128 stands for zero in the data rows.
Every row has one hidden group. There are 3 groups. Groups can overlap: rows of different groups may look alike. The first row asked about is in group 0, and each new group gets the next number.
The table:
[119 122  85 110 131 129 124 118 109  99 101 128   0 115 119 125]
[110 136 112 109 145 143 124 162  98  84  93 135  52 104 123 145]
[ 95 140 108 125 155 150 141 190  68  64  73 153 124  86 127 149]
[135 133  99 125 141 143 141 149 124  98  74 148  55 130 131 139]
[190 114 174 166 139  63 158  57 196 194 198  61 223 188 168  84]
[167 121 156 141  63 100 128  39 170 174 171  92 126 167 146  91]
[128  91 132  49 113 110  66  98 137 141 140  88  56 133  87 121]
[140 110  66 117 129 126 131  82 124 102 102 139  19 132 114 118]
[185 122 128 156  96  90 152  12 173 156 154 113 216 180 146  81]
[  0 165 173 146 160 172 141 250 101 135 133 147 133  36 143 173]
[ 58 155 168 133 168 167 136 234 104 143 142 152 176  75 124 174]
[193 145 182 174 116  91 165 114 200 198 193  90 219 195 179 113]
[154  98 105  84 140 122  20 127 147 126 128 134 182 156  63 130]
[166  79  96 103 118 110 107  50 149 126 127 128 143 159 104 102]
[ 90 151 160 134 163 165 122 239 126 155 154 152 208 100 105 172]
[175 125 135 143  81  97 136  29 173 158 156 106 163 171 145  86]
[ 77 146 134 125 145 151 130 191  77  89  94 136  89  70 137 153]
[ 98 151 108 140 169 162 156 210  14  78  84 175 175  86 135 158]
[ 84 153 154 138 169 170 131 255 120 142 143 167 240  97 114 177]
[ 98 152 138 131 153 153 141 202  87  92  97 142  99  92 135 157]
[142  89 128 103  97 102  96  16 143 144 144  82  26 139 114  93]
[208 143 144 177  54 129 172 132 193 176 171 159 255 200 167 123]
[160 111 143 125  81  91 119   0 162 162 160  83  91 158 136  81]
[140 106  82 120 119 118 125  69 127 114 111 127  19 136 121 112]
[105 140  91 124 155 147 136 181  79  48  56 162 119  94 118 146]
Some rows of the table again, each followed by its group:
[135 133  99 125 141 143 141 149 124  98  74 148  55 130 131 139] -> 0
[140 106  82 120 119 118 125  69 127 114 111 127  19 136 121 112] -> 1
[185 122 128 156  96  90 152  12 173 156 154 113 216 180 146  81] -> 2
[175 125 135 143  81  97 136  29 173 158 156 106 163 171 145  86] -> 2
[ 98 151 108 140 169 162 156 210  14  78  84 175 175  86 135 158] -> 0
[ 95 140 108 125 155 150 141 190  68  64  73 153 124  86 127 149] -> 0
[208 143 144 177  54 129 172 132 193 176 171 159 255 200 167 123] -> 2
[ 77 146 134 125 145 151 130 191  77  89  94 136  89  70 137 153] -> 0
[193 145 182 174 116  91 165 114 200 198 193  90 219 195 179 113] -> 2
[160 111 143 125  81  91 119   0 162 162 160  83  91 158 136  81] -> 2
[166  79  96 103 118 110 107  50 149 126 127 128 143 159 104 102] -> 1
[105 140  91 124 155 147 136 181  79  48  56 162 119  94 118 146] -> 0
[190 114 174 166 139  63 158  57 196 194 198  61 223 188 168  84] -> 2
[  0 165 173 146 160 172 141 250 101 135 133 147 133  36 143 173] -> 0
[142  89 128 103  97 102  96  16 143 144 144  82  26 139 114  93] -> 1
[ 58 155 168 133 168 167 136 234 104 143 142 152 176  75 124 174] -> 0
[140 110  66 117 129 126 131  82 124 102 102 139  19 132 114 118] -> 1
